In the data rows, 128 means zero.
Here are some numbered points:
array([121, 104, 140, 134,  63, 110, 116, 107, 145,  66, 127, 110]) 0
array([128, 144, 119, 142, 112, 192, 115, 132, 160, 172, 174, 166]) 1
array([149, 175,  82, 148, 159, 107, 155, 108, 134,  98, 157, 154]) 2
array([155, 140, 156, 140, 101, 117, 154, 187, 130,  88, 136, 135]) 3
array([163,  88,  85, 174, 184,  58, 149, 113, 140, 126, 135, 201]) 4
array([ 72, 147, 136, 129, 153,  81, 113, 150, 137,  81,  81, 160]) 5
array([ 35,  53, 100,  73, 148, 155, 143, 161, 177, 183, 128, 118]) 6
array([ 78, 150, 170,  72,   0, 255,  97, 167, 150,   7, 154,   0]) 7
array([116, 135, 107, 156, 188,  91, 121, 105, 120, 137, 122, 181]) 8
array([ 93, 140, 105, 147, 168,  22, 137, 141, 115, 111, 126, 187]) 9
array([133, 140, 144, 154, 170,  95, 134,  90, 121, 153, 112, 168]) 10
array([129, 123, 130,  69, 176, 159, 133, 130, 129, 193, 196, 178]) 11
array([197, 174, 104, 145, 173, 169, 142,  99, 104, 149, 142, 123]) 12
array([161, 168,  95, 145, 147, 181, 103, 114, 111, 124, 147, 132]) 13
array([150,  97, 113, 108, 155,  90, 154, 142,  87, 184, 118, 200]) 14
array([130, 123, 132, 157, 135,  80,  95, 130, 116,  89,  75, 129]) 15
array([181, 200, 128, 109, 120, 152, 134,  99, 101, 156, 156, 120]) 16
array([134, 134, 110, 128, 218,  63, 131, 130, 142,  97, 128, 216]) 17
array([116, 127, 113, 160, 172,  97, 126, 144,  88, 126, 109, 189]) 18
array([139, 108, 106, 127, 162, 126, 155, 115, 115, 139, 124, 220]) 19
array([165, 156,  71, 123, 163, 133,  90,  85, 102, 131, 131, 153]) 20
array([121, 127,  93, 129, 144,  68, 143, 118, 138, 142, 105, 166]) 21
array([120, 140, 137, 126, 156,  97, 167, 126,  90, 127,  87, 175]) 22
array([104,  93, 127, 126, 230, 114, 168, 119, 145, 173, 117, 175]) 23
array([153, 150, 143, 152, 194, 108, 134,  59, 127, 146, 106, 216]) 24
array([122, 141, 154, 148,  93,  90, 118, 135, 118, 106, 147,  79]) 25
array([146, 140,  89, 131, 123, 159, 137, 100, 106, 134, 143, 118]) 26
array([144, 125, 143, 147, 176, 126, 113, 102,  95, 159, 117, 157]) 27
array([ 90, 119, 146, 126,  20, 128, 143, 155, 161,  39, 106,  50]) 28
array([ 91, 125, 131, 154, 140, 114, 140, 128,  76, 126, 114, 128]) 29
array([178, 140, 110, 141, 151, 100, 123, 101, 142, 115,  68, 160]) 30
array([164, 157, 113, 133, 169, 119, 118,  96, 120, 170, 157, 156]) 31
array([103, 116, 136, 117, 106, 153,  56, 138, 116,  47, 131,  51]) 32
array([ 85, 132, 136, 141, 138,  30, 111, 149, 121,  71, 109, 161]) 33
array([ 91,  73, 171,  79, 196,  86, 153, 164, 157, 200, 149, 146]) 34
array([111, 145, 116, 127, 139,  83, 160, 123, 108, 128, 146, 187]) 35
array([150,  88, 111, 120, 190,  62, 106, 149, 158, 142,  87, 201]) 36
array([148, 164, 122, 143, 156,  79, 121, 112, 121, 140, 122, 211]) 37
array([155, 156, 107, 125, 194, 108, 144, 102, 127, 134, 101, 167]) 38
array([ 42,  77, 133,  98, 168,  96, 170, 165, 182, 153, 121, 156]) 39
array([143, 144, 122, 130,   3, 255, 138, 136, 103, 136, 176,   2]) 40
array([ 54,  54, 118,  79, 145, 150, 111, 180, 175, 168, 163, 144]) 41
array([177, 170, 119, 116, 105, 159, 109, 122,  76, 157, 216, 165]) 42
array([ 51, 110, 122, 174, 169,  52, 124, 160, 104, 121,  98, 175]) 43
array([217, 157, 134, 145,  98, 166, 118,  97, 115, 158, 131, 129]) 44
array([180, 192, 125,  74, 162, 193, 112, 111,  77, 157, 202, 111]) 45
array([127, 129, 113, 118, 194,  46, 182,  85, 115, 136, 156, 191]) 46
array([152, 130, 108, 139, 110, 153, 141, 155, 139,  38, 145,  82]) 47
array([141, 162, 146, 133, 128, 138, 139,  79, 124, 187, 138, 148]) 48
array([113, 114, 133, 160, 181,  35, 144, 125, 173, 141, 108, 151]) 49
array([166, 152, 123, 103, 110, 187, 142,  66, 113, 170, 174, 143]) 50
array([118, 142, 159, 152,  59, 155, 103, 100, 149,  56, 140, 117]) 51
array([149, 129, 150, 125, 119, 150, 122, 124, 101,  79, 128, 104]) 52
array([ 72,  99, 110, 108, 142,  79, 151, 146, 146, 155, 152, 169]) 53
array([136,  90, 125, 113, 179,  49, 141, 153, 139, 138,  88, 204]) 54
array([197, 167, 133, 132, 173, 135, 130,  97, 105, 138, 124, 149]) 55
array([143, 133, 163,  98, 213, 105, 179, 137, 138, 210, 105, 210]) 56
array([159, 108, 111, 135, 185,  79, 133, 108, 107, 149, 134, 153]) 57
array([126,  90, 117, 163, 177,  66, 163, 105, 130,  71,  81, 184]) 58
array([164,  84, 120, 162, 154, 104, 136, 164,  86, 127,  81, 141]) 59
array([100, 101, 163, 163, 147,  52, 147, 154, 145, 173, 115, 153]) 60
array([124, 104, 133, 186,  79, 115, 145,  74, 116,  83, 126, 128]) 61
array([112, 181, 115, 147, 123, 132,  94, 134,  84, 101, 157, 128]) 62
array([131, 125, 108, 129, 149,  87, 186, 123, 159, 158, 156, 158]) 63
array([ 47,  56, 100, 116, 134, 115, 141, 172, 179, 192, 142, 180]) 64
array([190, 156,  89, 127, 180,  99, 135, 106,  87, 166,  95, 156]) 65
array([108, 136, 137, 160, 143, 135, 118, 102,  82, 101, 144, 113]) 66
array([ 99,  87, 142,  93, 153,  84, 140, 114, 134, 184, 119, 124]) 67
array([129, 144, 136, 161, 172,  96, 126,  93, 166, 174, 125, 165]) 68
array([150, 120, 135, 139, 193, 117, 105, 130,  83, 114, 124, 129]) 69
array([190, 170, 119, 101,  73, 167, 123, 103,  84, 143, 177,  72]) 70
array([114,  33, 132, 143, 153, 144, 126, 169, 167, 169, 168, 151]) 71
array([179, 152, 115, 102, 175, 112, 161, 107, 105, 139, 124, 140]) 72
array([153, 120,  81, 130, 171,  45, 157, 134, 108, 108,  85, 199]) 73
array([ 37,  82, 160,  67,   0, 207, 108, 186, 151,  22, 134,   0]) 74
array([ 53,  65, 161,  61, 162, 153, 139, 200, 194, 242, 137, 124]) 75
array([125, 148, 117, 110,  92, 110,  86, 161,  82,  83, 103,  96]) 76
array([164, 118,  61, 153, 141, 109, 118, 131, 114, 135, 103, 151]) 77
array([159, 137, 103, 158, 160,  51, 132, 161, 135, 101,  94, 146]) 78
array([170, 155,  91, 172, 174, 164, 117, 125, 110, 162, 171, 168]) 79
array([ 99, 135, 118, 127,   0, 200, 115, 146, 139,  88, 165,   0]) 80
array([141, 169, 111, 142, 164, 157, 142,  99,  98, 125, 163, 156]) 81
array([182, 150, 139, 123, 172,  97, 127,  86, 102, 134, 155, 157]) 82
array([106, 130, 137, 118, 108,  41, 155, 132, 184, 102,  83, 132]) 83
array([213, 205, 105, 138, 113, 173, 106,  60, 145, 110, 217, 104]) 84
array([104, 155, 139, 121, 106, 127, 104, 116, 113,  55, 184,  83]) 85
array([160, 157,  97, 126, 153, 118,  92, 110, 114, 186, 123, 110]) 86
array([ 90, 110, 170,  90, 151,  89, 103, 151, 146, 151, 109, 175]) 87
array([173, 137, 130, 134,  54, 177, 128, 113,  69, 101,  87,  82]) 88
array([179, 149, 119, 130, 161, 119, 152,  90, 124, 148, 155, 156]) 89
array([165, 170, 144, 103, 151, 119, 120, 100,  86, 130, 172, 144]) 90
array([126, 128, 134, 183, 160, 114, 122, 110, 157, 154, 146, 102]) 91
array([124, 125,  99, 131, 156, 108, 131,  80, 110,  81, 128, 166]) 92
array([  0,   0, 215,   1, 138, 181, 160, 255, 248, 255, 178,  58]) 93
array([190, 151, 101, 147, 137, 178, 125, 125,  94, 140, 190, 109]) 94
array([120, 147, 128, 156, 194,  65, 155, 112, 140, 162, 122, 189]) 95
array([183, 115, 144, 181, 169, 100, 115, 115, 123, 120, 113, 183]) 96
array([114, 135, 137, 159, 111,  89, 125, 107, 125,  68, 118, 111]) 97
array([ 89, 155,  99, 138, 169, 102, 154,  95, 137, 149,  93, 139]) 98
array([120, 115, 142, 152, 198,  80, 129,  94, 133,  81, 140, 142]) 99
array([ 58, 129, 180,  82,   0, 202, 118, 223, 169,  55,  81,   0]) 100
array([178, 153, 110, 133, 106,  68, 157, 143, 111, 101, 118, 198]) 101
array([ 94, 126, 106,  96,  16, 223, 108, 124, 121, 137, 166,  30]) 102
array([135, 104, 134, 115, 137,  92, 128, 116, 126, 105, 120, 137]) 103
array([161, 137, 124, 118, 179, 125, 147, 145, 138, 166, 166, 142]) 104
array([157, 146, 167, 153, 173, 136, 132,  66, 121, 130,  92, 155]) 105
array([167, 172,  92, 129, 132, 179, 136,  84, 120, 107, 144, 140]) 106
array([119, 145, 132, 172, 152,  75, 167, 106, 133,  55,  74, 168]) 107
array([112, 123, 154, 146,  90,  99, 153, 124, 132,  79,  95, 107]) 108
array([ 47, 139, 170,  67,   0, 247, 116, 169, 184,   0,  99,   0]) 109
array([255, 216,  72, 123, 153, 149, 107,  94, 103, 150, 167, 104]) 110
array([118, 106, 198, 125,   0, 231, 118, 170, 141,   4, 109,  42]) 111
array([159, 149, 131, 134, 197,  77, 114, 139, 137, 113, 116, 174]) 112
array([ 32, 130, 189, 110,  27, 195, 120, 184, 161,  78, 113,   6]) 113
array([163, 189, 129, 114, 152, 200, 132, 112,  85, 138, 157, 121]) 114
array([221, 176, 115, 150, 165, 133, 126,  75, 106, 154, 133, 125]) 115
array([ 11,  86, 144, 143,   0, 210, 111, 170, 162,  48, 143,   0]) 116
array([154, 112,  93, 146, 196,  82, 146, 114,  99, 144, 122, 183]) 117
array([  0,  19, 136,  78,  96, 154, 132, 215, 212, 212, 144,  90]) 118
array([125, 139, 141,  98,  79, 151, 146, 123, 150,  70, 124,  72]) 119
array([170, 120, 141, 161, 169, 133, 118,  98, 101, 129, 100, 171]) 120
array([154, 143, 140, 162, 142,  78, 137, 143, 107, 176, 113, 122]) 121
array([154, 147, 122, 123, 136, 174, 125,  79,  77, 170, 159, 139]) 122
array([ 31, 149, 154,  71,   0, 255, 100, 206, 146,  19, 128,   0]) 123
array([194, 129,  95, 119, 166, 133, 159,  83, 113, 117, 120, 108]) 124
array([ 27,  37, 157,  70, 111, 156, 143, 193, 196, 188,  99,  95]) 125
array([161, 166, 159, 138, 176,  94, 159, 138, 135, 174,  77, 170]) 126
array([241, 119, 128, 115, 188, 132, 132, 110,  87, 164, 156, 151]) 127
array([ 99,  84, 176, 138, 192, 114, 119, 154, 120, 153, 124, 167]) 128
array([108, 142,  85, 152, 218,  72, 100, 125, 146,  59,  82, 190]) 129
array([182, 164,  62, 103, 150, 143, 132,  83,  84, 135, 159, 140]) 130
array([133, 137, 141, 105, 160, 141,  87, 143, 111, 138, 154, 154]) 131
array([155, 213, 142, 113,  97, 134, 123, 100, 108, 100, 135,  87]) 132
array([148, 123, 136, 148, 164,  92,  97, 101, 123, 173, 100, 131]) 133
array([ 90, 117, 124, 146, 167,  64, 160, 116, 145, 113,  84, 159]) 134
array([188, 152, 138, 100, 151, 175, 113,  75, 105, 180, 135, 110]) 135
array([122, 153, 130, 125, 180,  63, 107, 112, 134,  99, 146, 213]) 136
array([143, 108, 133, 109, 143, 107, 115, 139, 139,  94, 120, 146]) 137
array([ 58,  69, 107,  92, 160, 154, 108, 192, 162, 236, 144, 133]) 138
array([152, 152, 135, 188, 145,  99, 129, 136, 123, 145,  84, 125]) 139
array([238, 206, 127,  90, 117, 190, 120,  98,  94, 165, 176, 133]) 140
array([178, 160, 128, 181, 129, 139, 132, 100, 140, 147, 100, 152]) 141
array([139, 158, 158, 140, 130,  96, 123,  86,  73,  96,  79, 147]) 142
array([170, 184, 113, 111, 125, 150, 140,  72, 121, 153, 178, 129]) 143
array([124, 127, 160, 145, 223,  92, 123, 154,  95, 132,  98, 166]) 144
array([ 73, 100, 146, 123,  19, 110, 111, 139, 150,  51, 111,  58]) 145
array([147, 103, 110, 111, 195,  68, 145, 138, 148, 125, 153, 145]) 146
array([ 81, 119, 115, 103,   0, 251, 119, 182, 103,  71, 186,   0]) 147
array([166, 123, 125,  94, 188,  82, 123, 115,  90, 126, 119, 193]) 148
array([216, 151, 100, 142, 143, 196, 122, 126, 136, 161, 164, 131]) 149
array([137,  96, 136, 141, 192, 131, 121,  62, 113, 183, 139, 128]) 150
array([175, 179, 129, 177, 153, 176, 136, 132, 153, 176, 140, 162]) 151
array([107,  93, 125, 140, 184,  76, 128, 173, 181, 133, 129, 148]) 152
array([175, 145, 101, 103, 180, 138, 153,  76, 102, 115, 159, 151]) 153
array([147, 169, 139, 112, 120, 110, 100, 106, 108,  84,  97, 175]) 154
array([101, 104, 133, 104,   0, 165,  93, 148, 157,  70, 135,   5]) 155
array([179, 138, 136, 101,  67, 177, 103, 103,  70, 139, 173, 120]) 156
array([161, 124,  78, 123, 157, 172,  90,  88,  94, 173, 148, 154]) 157
array([ 94, 108, 124, 152,  74, 141, 121, 102, 136,  67,  92,  66]) 158
array([141, 161, 142, 104, 116, 137, 116,  86, 126, 106, 104, 155]) 159
array([127, 115, 109, 133, 166, 109, 112, 125, 163, 178, 137, 168]) 160
array([ 50,  93, 133, 118,   0, 183,  93, 145, 172,  67,  79,  13]) 161
array([  0,   0, 121,  60, 147, 114, 127, 239, 235, 244,  98,  98]) 162
array([173, 129, 115, 156, 234, 126, 107, 100,  90, 148, 118, 189]) 163
array([201, 203, 122, 108, 160, 173, 127, 100,  93, 157, 126, 133]) 164
array([120,  63, 106, 117, 204,  79, 134, 120, 124, 130, 127, 221]) 165
array([132, 103, 127, 152, 255, 114, 103,  92, 138, 173, 145, 200]) 166
array([131, 112, 141, 104, 136,  55,  86, 115, 134, 107, 103, 133]) 167
array([131, 126, 135, 148, 130, 105, 119, 120, 119,  97, 127, 119]) 168
array([168, 164, 120, 171,  97, 142, 146,  95, 130, 166, 156, 107]) 169
array([112, 118, 117, 178, 215,  82, 153,  75,  83, 150, 106, 167]) 170
array([ 75, 121, 120,  88,   0, 206, 104, 155, 126,  52, 168,   0]) 171
array([150, 158, 153, 118,  73, 143, 111, 130, 126,  79, 125, 120]) 172
array([139,  90, 138, 118, 127,  90, 107, 137, 115,  88, 156, 151]) 173
array([149, 104, 135, 172, 156, 108, 184, 168,  99, 129,  96, 181]) 174
array([168, 142, 136, 179, 164, 139, 139, 104, 128, 103, 152, 135]) 175
array([211, 146, 115, 134, 158, 154, 133, 122,  83, 146, 150, 127]) 176
array([162,  96,  87, 185, 153,  99, 165, 123, 126, 153, 112, 182]) 177
array([117, 130, 126,  93, 159, 147, 144, 121, 159, 118, 150, 175]) 178
array([131,  71,  97, 117, 181,  68, 137, 143,  96, 117, 105, 168]) 179
array([177, 115,  69, 154, 194,  83,  97, 103, 130, 131,  55, 219]) 180
array([161, 154, 133, 126, 169,  83, 123, 123, 120, 119, 146, 211]) 181
array([137, 144, 121, 140,  60, 214, 122, 139, 158, 135, 161,  71]) 182
array([154, 114, 103, 136, 140,  74, 143, 102, 140, 129,  91, 172]) 183
array([ 83,  95,  99,  93, 114, 130, 121, 200, 201, 211, 128, 119]) 184
array([162, 109, 130, 147, 185,  64, 177, 132, 122, 127, 106, 165]) 185
array([170, 124, 114, 175, 147,  86, 155, 112, 106, 134, 111, 225]) 186
array([ 17,  51, 171, 101, 167, 136, 168, 207, 151, 195, 151, 173]) 187
array([ 94,  44, 136,  96, 157,  88, 154, 180, 126, 126, 125, 191]) 188
array([135, 102, 184,  85, 159, 121, 155,  86, 122, 178, 139, 158]) 189
array([142, 151,  85, 135, 131,  96, 109, 106, 148, 101, 126, 111]) 190
array([169, 167, 121, 146, 116, 134, 135, 146, 134,  50,  92,  72]) 191
array([116,  93,  95, 119, 187,  46, 164, 106, 151, 161, 109, 204]) 192
array([163, 163,  64, 125, 162, 136, 142,  62,  99, 129, 155, 180]) 193
array([ 88, 107, 116,  98,  56, 159, 160, 133, 147,  28, 101,  71]) 194
array([ 69, 154, 117,  77,   0, 240,  82, 148, 177,  39, 143,   0]) 195
array([157, 150, 194, 150, 190,  85, 120,  83, 128, 168, 139, 153]) 196
array([112,  70, 114, 149, 146,  67, 104, 143, 149, 100,  89, 144]) 197
array([171, 131, 111, 147, 160, 103, 143, 105, 142,  99,  99, 149]) 198
array([134, 155, 120, 117,  31, 255, 100, 137, 161, 181, 182,   7]) 199
array([163, 146, 125, 129, 183,  83, 114, 108, 126,  98,  85, 173]) 200
array([142, 149,  95, 159, 154,  94, 158, 167, 105, 138,  85, 158]) 201
array([ 23,  77, 174,  86,   0, 235, 133, 204, 174,  40, 178,   0]) 202
array([119, 142, 155,  83,   0, 234, 121, 114, 147, 126, 164,  38]) 203
array([132, 114, 118, 139, 189,  72, 103, 135, 186,  91, 123, 193]) 204
array([168, 138, 108, 200, 198,  91, 116, 137,  98, 128, 121, 174]) 205
array([219, 200,  69, 136, 144, 185, 111,  82, 121, 145, 163,  99]) 206
array([167, 132, 179, 151, 152, 167,  87,  87,  88, 112, 112, 104]) 207
array([120, 130,  99, 114, 183,  85, 135, 135, 111, 164,  91, 202]) 208
array([125, 131, 118, 117,  47, 117,  82, 166, 118,  25, 125, 115]) 209
array([ 71, 114, 204,  73,   0, 194, 105, 168, 151,  32, 152,   0]) 210
array([178, 148, 110, 109, 156, 144, 147, 121, 127, 160, 100, 129]) 211
Which two points above are nearest to each new point? Their numbers follow each, smallest number first.
array([226, 152, 107, 117, 213, 162, 111,  93, 129, 189, 140, 171]) 55 127
array([  0,   0, 231,  39, 131, 169, 131, 255, 255, 255, 142,  63]) 93 118
array([151, 123, 108, 114, 141, 132, 133, 107,  62, 122, 113, 132]) 26 69
array([ 83,  94, 137, 152, 186,  75, 152, 123, 141, 123, 111, 209]) 134 165
array([163, 178, 167, 142, 107, 118,  99, 106,  89,  92, 127, 174]) 142 154
array([165, 124, 160, 126, 114, 200, 124, 117, 105,  85, 111,  78]) 52 88
array([185, 172, 156, 133, 181, 141, 115, 110,  92, 116, 123, 183]) 55 120
array([ 75,  64, 150, 103, 179,  57, 203, 133, 174, 156, 150, 172]) 39 53
array([  2,   6, 195,  83, 129, 133, 123, 216, 171, 229, 169,  75]) 118 125
array([106, 150, 177, 139,   0, 189, 116, 158, 137,   3, 133,  31]) 28 111
array([138, 105, 120, 174, 182,  77, 147, 111, 107, 144, 109, 201]) 117 186
array([154, 143, 154, 173, 166, 126, 113,  99,  53, 160,  92, 110]) 27 207
array([135, 169, 149, 130,  58, 195, 115, 174, 129, 108, 150,  67]) 172 182
array([103, 144,  85, 102, 134,  66,  99, 125, 109, 133,  98, 159]) 21 167
array([158, 176, 108, 159, 107, 174,  72,  85, 119, 127, 131, 122]) 13 106
array([173, 146, 143, 165, 116, 141, 122,  93, 143, 161, 157, 111]) 44 169
array([173, 232, 123, 146, 163, 151, 127, 119,  92, 169, 146, 158]) 16 164
array([135, 167, 138, 139, 127, 103, 103,  88, 122, 102, 115, 119]) 159 168
array([174, 201, 116, 144, 215, 116, 115, 103, 109, 105, 149, 138]) 55 82
array([149, 184, 128, 133,   0, 255, 133, 130, 133, 136, 150,  13]) 40 199
array([187, 183, 171, 171, 135, 112, 115,  57, 102, 114,  97, 184]) 105 142
array([110, 139, 115, 184, 203,  91, 115, 124, 134, 117, 112, 170]) 8 18
array([159, 101, 150, 101, 167,  81, 181, 125, 137, 130,  88, 174]) 54 185
array([148, 161,  90, 131, 178, 120, 131,  92, 116, 112, 123, 156]) 20 38
array([172, 121, 111, 160, 201,  88, 122, 116,  79, 100,  99, 135]) 69 205
array([116,  82, 128, 118, 216,  92, 182, 101, 119, 135, 142, 150]) 23 146
array([166, 120, 119, 169, 171,  85, 167, 127, 171, 148, 143, 138]) 63 185
array([145, 135, 158, 125, 163, 135, 106, 142, 105, 129, 134, 146]) 69 131
array([136, 145, 165, 161, 167, 133, 127, 132, 119, 171, 115, 150]) 10 27
array([148, 179, 133, 132, 154, 136, 113, 103, 120, 125,  79, 152]) 105 159
array([220, 167, 160, 142,  96, 146, 114, 115, 108, 128, 106, 142]) 44 141
array([128, 114,  93, 136, 211,  85, 173,  99, 134, 136, 106, 182]) 117 192
array([149, 158, 109, 139, 171, 128, 125, 151, 116, 136, 162, 155]) 81 104
array([192, 152,  98, 119,  82, 185,  92,  86, 141, 145, 175,  72]) 70 206
array([175, 137, 110, 131, 179, 193, 108, 110,  99, 172, 149, 139]) 122 157
array([104, 105, 116, 149, 146, 106, 112, 100, 113, 144, 123, 203]) 8 19
array([171, 158, 112, 168, 121, 144, 134,  78,  79, 139, 108, 110]) 26 141
array([109, 119, 189, 123, 159,  71, 116, 101, 106, 154, 116, 165]) 10 87
array([  0,  16, 199,  12, 111, 164, 135, 255, 255, 255, 121,  26]) 93 118
array([121, 102, 109, 140, 177, 130, 149, 146, 150, 169, 150, 172]) 104 160
array([149, 171, 110, 111, 147, 153, 111, 121, 132, 134, 130, 134]) 13 211
array([147, 169, 138, 174, 137, 172, 103, 121, 117, 124, 144, 126]) 13 175
array([101, 126, 136, 160, 172,  76, 144, 129, 136,  88, 131, 146]) 99 134
array([150, 120, 138, 171, 141, 139, 102, 116, 109, 118,  79, 136]) 120 139
array([154, 166,  84, 101, 114, 144, 138, 122, 117, 115, 138, 108]) 26 106
array([142, 117, 136, 150, 207,  60, 156, 136, 126, 119,  93, 191]) 54 185
array([ 82, 169, 160, 111,  12, 250, 142, 145, 140, 136, 109,  37]) 102 203
array([ 60, 151, 132, 139, 129, 106, 127,  99,  91,  71,  95, 193]) 5 92
array([161, 164, 125, 198, 158,  73, 136,  65, 138, 101, 120, 157]) 10 198
array([ 16,  18, 118,  77, 112, 182, 154, 202, 205, 255, 151, 102]) 75 118
array([ 84,  98, 151, 136, 140, 123, 154, 144, 136, 174, 168, 221]) 19 53
array([213, 152, 109,  87,  86, 219, 130, 148,  82, 147, 166,  49]) 70 156
array([116, 108, 132, 109, 179, 126, 152, 157, 130, 143, 166, 189]) 104 178
array([ 60,  99, 152, 121, 130,  25, 126,  79, 143,  64, 149, 160]) 33 99
array([154, 156, 132, 150, 160, 136, 114, 107, 139, 156, 143, 174]) 31 89
array([141, 114, 151, 160, 128,   6, 102, 148, 123,  89, 112, 180]) 33 78
array([199, 151, 154, 144, 163, 140, 122, 115,  90, 163, 168, 137]) 55 176
array([128, 118, 107, 107,  43,  82, 133, 118, 130,  56, 106,  93]) 0 108
array([145, 140, 118, 162, 147,  86, 120, 108, 111, 142,  91, 172]) 10 183
array([117,  96,  83, 132, 162,  64, 140, 165, 161, 114,  82, 134]) 78 197
array([116,  72, 147, 109, 208,  74, 123, 130, 118, 131, 105, 218]) 54 165
array([ 37,  33, 128, 106, 167, 135, 136, 229, 208, 179, 194, 134]) 41 187
array([165, 129, 127, 171, 157,  79, 122,  89, 154,  95, 102, 138]) 30 198
array([131, 129, 123, 125, 209,  58, 110, 130, 131, 147,  95, 169]) 112 208
array([131,  89, 134, 157, 161, 106, 147,  93, 119, 135, 125, 217]) 19 186
array([159, 119, 143, 116, 223,  79, 131, 127, 133, 152, 108, 180]) 112 148
array([157, 117, 110, 129,   0, 173,  98, 130, 132,   0, 122,   8]) 80 155
array([101, 156, 129, 168, 120,  79, 123, 119, 108,  69, 137, 140]) 97 168
array([175, 156, 112, 122, 158, 128, 160, 149, 121, 160, 143, 136]) 104 211
array([160, 140, 140, 115, 112,  85, 125,  89, 107, 144, 152, 165]) 82 90
array([151, 140, 107, 117, 147, 161, 119,  67, 104, 144, 128, 101]) 26 135
array([185, 148, 137, 133, 177, 151, 165, 141,  50, 160, 140, 175]) 55 176
array([122,  97, 117, 125, 127,  79,  89, 160, 158, 130,  68, 166]) 36 197
array([160, 133, 121, 105, 185, 132, 151,  92, 100, 166, 127, 165]) 72 89
array([112, 136, 113, 152, 154,  75, 104,  68, 141,  59, 112, 114]) 97 190
array([  0,   0, 210,  20, 150, 194, 111, 255, 236, 255, 124,   0]) 93 118
array([169, 150,  99, 159, 187, 107, 144, 103, 122, 173, 131, 161]) 31 89
array([104, 135, 134,  88, 164,  94, 134, 107, 100, 110,  91, 176]) 22 148
array([140, 187, 130, 148,  32, 219, 103, 101, 155, 142, 142,  73]) 182 203
array([105,  30, 161, 116, 121, 124, 145, 215, 176, 173, 146, 137]) 41 71
array([134, 107, 123, 173, 152, 105, 164, 120, 133, 130, 103, 175]) 177 183
array([133,  99, 120, 152, 165, 104, 158, 154, 133, 117,  71, 168]) 59 174
array([128, 139, 112, 120,  53, 183, 106, 114, 167, 114, 127, 103]) 119 182
array([181, 119, 149,  97, 155,  79, 152, 111,  95, 177, 119, 216]) 14 148
array([  0,   0, 229,  33,  78, 190, 121, 255, 247, 255, 123,  20]) 93 118
array([114, 145, 154, 131,  97, 111, 107, 140, 147,  98, 130,  84]) 25 168
array([ 21,  46, 138, 110, 174, 113, 158, 209, 208, 225, 142, 101]) 75 162
array([165, 145, 130, 146, 187, 102, 166, 107,  93, 128, 138, 119]) 72 82
array([120,  84, 119, 136, 124, 123, 152, 120, 153, 133, 134, 154]) 63 103
array([152, 141, 107, 125, 158, 147, 150, 124, 121, 138,  81, 138]) 38 211
array([  0,   0, 230,  36, 141, 181, 121, 255, 249, 255, 152,   0]) 93 118
array([183, 164, 178, 113, 126, 161, 130,  85,  98, 166, 122, 119]) 16 135
array([159,  72, 147, 177,  67, 121, 124, 124,  97, 137, 116, 149]) 61 168
array([ 52, 136, 173, 135,  91, 117, 111, 181, 140,  85,  72,  91]) 5 108
array([116, 122, 121, 135, 172,  79, 125, 139, 111, 109, 132, 188]) 8 18
array([183, 164, 139, 123, 171, 142, 102,  96,  95, 172, 158, 195]) 31 55
array([117, 125, 126, 168,  90,  86, 144, 117, 102,  92, 127, 126]) 97 168
array([125, 156, 157, 118,  82, 132, 172, 107, 117, 106,  90, 105]) 108 119
array([148, 120,  94, 134, 184, 114, 116, 130,  96, 136, 127, 181]) 18 117
array([ 61,  63, 160, 101, 180, 152, 142, 198, 169, 231, 145, 116]) 75 138
array([164, 147, 134, 125, 127, 159, 145,  82,  69, 138, 162, 156]) 81 122
array([131, 150, 132, 166, 131,  99, 154, 103,  92, 109, 119, 219]) 37 186
array([129, 131, 123, 133, 150, 110, 111,  69, 117, 132, 101, 169]) 10 27
array([121, 124, 102, 169, 126, 119, 110, 109, 124,  98, 102, 132]) 15 168
array([  0,   0, 245,   0,  55, 164, 132, 255, 233, 255, 106,   0]) 93 118
array([149, 119, 145, 146, 240,  94, 109,  86, 137, 157, 140, 186]) 163 166
array([ 81, 125, 124, 102,   0, 207, 108, 174, 162,  29, 194,   0]) 80 171
array([145,  61, 146, 123, 190,  57, 150, 126, 134, 135,  83, 197]) 36 54
array([165, 163,  96, 111, 176, 118, 134,  93,  84, 146, 168, 199]) 31 193
array([112, 171, 123, 168,   0, 240, 149, 170, 135, 147, 143,  10]) 40 80
array([166, 130, 117, 105, 136, 123, 125, 114, 111, 159, 136, 130]) 31 211
array([167, 158, 125, 107, 156, 136, 151, 114,  99, 154,  92, 130]) 72 211
array([171, 132, 100, 149, 154, 128, 141,  82, 120, 133, 156, 137]) 31 89
array([129, 172, 104, 122, 137, 141, 127, 139, 104, 147, 151, 104]) 26 62
array([160, 134,  96, 132, 188,  91, 180, 121, 109,  73, 158, 153]) 2 92
array([132, 146, 146, 151,   5, 248, 150, 136, 142, 156, 156,  20]) 40 199
array([157, 185, 139, 148, 114, 157, 121, 126, 130, 101, 106, 125]) 159 172
array([164, 142, 130, 172, 160,  80, 130, 159, 101,  85, 108, 167]) 78 205
array([150,  98, 148, 149, 104, 178, 132, 137, 110, 107, 142, 124]) 52 168
array([110, 127, 125, 140, 161,  72,  91,  95, 108, 107, 101, 170]) 8 200
array([ 91, 156, 129, 161, 160,  75, 104, 152, 163, 121, 110, 149]) 5 152
array([124, 129, 120, 156, 202,  84, 145, 123, 124, 121, 142, 169]) 8 95
array([215, 141, 186,  97, 137, 144,  91,  67,  98, 151, 131, 130]) 135 207
array([125, 143, 139, 163, 155,  97, 122, 113, 135,  71, 100, 168]) 107 200
array([150, 130, 138, 154, 195,  71,  93, 120, 105, 151, 139, 163]) 8 57
array([136, 154, 110, 119, 162, 106, 131,  99, 148, 134, 100, 137]) 38 98
array([102, 129, 130, 175, 141,  85,  98, 123, 171,  83, 134, 167]) 168 204
array([154, 124, 137, 154, 167,  51, 116,  85, 160,  95,  70, 189]) 183 200
array([117, 170, 133, 121,  56, 149,  98, 150, 115,  98, 128,  93]) 76 172
array([202, 194, 103,  87, 114, 188, 117, 101, 106, 129, 200,  71]) 45 70
array([150, 134, 138, 172, 183,  44, 109,  93, 116, 138, 113, 156]) 10 57
array([129, 129, 124, 192, 196,  70, 115,  99, 108, 157, 119, 207]) 8 95
